One turn sends every row of this set to another row. A few are shown first. Where does it send the rows asked after them?
q736: [ -6.5  31.0   6.9   5.3  45.3 -28.6 -30.1   0.4  19.9  27.0   6.5 -28.5]
q230: [ -0.9  22.7  -7.9   1.7  12.1 -33.0  21.9   7.0   1.3 -18.7  24.7 -12.0]
q55: [-15.1  20.4  -1.2  -3.2  35.1 -19.7 -24.1 -14.0  30.5   7.5  -0.4 -18.8]
q635: [ 23.6   6.1 -38.6  24.2   8.3 -11.2  11.4  27.4  -7.8  21.3  23.2 -12.0]
q992: [ -9.8   3.3   7.6  15.0 -14.8  -2.8   6.7  27.3  15.7  15.5  -0.8 -44.4]
q223: [ -2.2   1.4 -37.8   1.1  23.3  -7.8  24.9  16.6  26.3  36.6  13.0 -36.2]
q959: [-15.0  -2.7  -4.5  23.4  -4.8 -11.5  -7.9  39.7   6.9  29.1  24.4 -26.5]
q798: [  2.5   8.9  -1.6   4.0  24.4  -6.0 -22.9 -12.6  31.8  10.1 -20.2 -30.2]
q44: [-16.9  16.2  -9.8  -6.0  -6.3  -9.6   5.3  16.1  38.8   7.2  38.9 -17.8]
q123: [ 18.0  18.1  -9.5   1.8  -8.1  -2.0  -1.0  26.0  46.0  23.8  37.5 -33.1]
q708: [-20.5  -3.6  -4.1   0.5  23.3 -25.8  24.5  11.9  12.3  10.4  -0.8 -41.6]
q731: [ -2.7  14.3  25.8  10.9  -1.4 -23.7  -5.9  35.5  12.2  19.0  24.0 -41.1]
q72: [ 12.8  40.0 -30.3  23.4  20.8 -21.0  26.0  27.4  -5.2  25.8  21.9 -33.4]
q624: [  2.4   7.6 -26.2  21.6  34.7  -5.7 -33.6   6.4  21.1  40.7  -1.3 -22.2]
q372: [  5.5  32.9 -36.8  -4.7 -18.5 -22.7 -14.3   2.5   2.3  18.7   9.5  -7.9]
q913: [-12.9  38.4 -15.0   2.4   0.3  -4.7  16.0  24.4  34.9  31.7  29.8 -39.7]
q320: [ 47.5   5.4 -22.0  16.3   0.1 -10.1  12.0  17.3  14.4  -1.5  16.5 -23.9]
q891: [ 17.0  39.2   2.4   6.4  22.3 -38.9  16.8  22.6  -9.4  10.0  31.3 -25.1]
q980: [ 20.7   4.6 -16.4  10.1  26.5  -1.8 -33.7  -3.9  38.8  23.3  -3.4 -24.9]
q50: [ 19.8  14.2  -8.9   3.3  -2.8 -11.1  28.6   3.8   4.3 -13.3  -3.4 -26.2]
q797: [ 29.3  37.7  15.9  32.6  29.5 -18.0  -5.4   1.5  17.6  28.0  -5.7 -12.7]
q280: [ -7.5  30.4 -30.8  25.4  -9.7 -41.4 -20.1  12.7   1.0  -0.6   6.9 -26.4]
q776: [ -3.1  29.7  -3.4  33.1  23.5  -8.0   7.7  -8.5  11.9  19.8 -19.9  -2.8]
q950: [ 11.3 -30.9 -12.6   8.5  19.2 -23.2  -0.7  23.0  18.0  15.5  19.8 -25.4]
q650: [ 25.9   3.2  -1.8 -14.7  18.7 -18.0  18.2   8.7  40.6  14.0  13.5 -44.5]
q86: [  0.2  38.3 -19.6  36.4  27.7  -5.7   9.4  -7.5  25.7  23.8  -9.1  -3.5]
q397: [ 14.4  49.9 -22.5  -8.8 -17.8 -24.2  -6.2   1.1   6.0  19.7  -0.9 -27.4]
q809: [ 16.7   6.5   1.6  10.0  32.6 -30.5  10.7  30.9  14.2  37.0  15.3 -54.6]
q445: [ 13.6  12.8  -1.4  35.1  26.4 -17.4 -15.4  -0.2  12.7  19.5   6.5  15.7]
q692: [  8.6  26.6  -6.1  30.1  31.7 -21.8 -10.4  -5.6  26.5  12.4  17.4  15.4]
q838: [ 19.9  28.3 -16.5  22.9 -12.1 -43.3 -28.2  14.5   9.4  -2.8  10.6 -32.9]
q519: [ 25.0  42.2 -20.6  -6.3 -13.0 -32.7 -22.1   8.8   5.3  23.3  19.9 -15.6]
q765: [ 34.6  39.0   4.7  30.1  26.6 -13.0  -2.3  -5.5  36.4  18.3  -0.5 -11.8]
q266: [ 11.1  39.3 -27.3  28.3 -11.8 -33.6 -14.2  14.7   6.3   8.4  -4.8 -46.1]
q494: [ -3.7   4.0 -11.0 -11.5  33.8 -35.4   8.8  16.5  23.7  20.9  42.4 -20.0]
q470: [ -4.2  34.7 -18.1  13.7  44.7 -14.0 -23.4   4.0  24.1  44.0   2.4 -33.8]

q838 goes to q397
q55 goes to q736
And these:
q230 goes to q891
q731 goes to q913
q223 goes to q950
q445 goes to q765

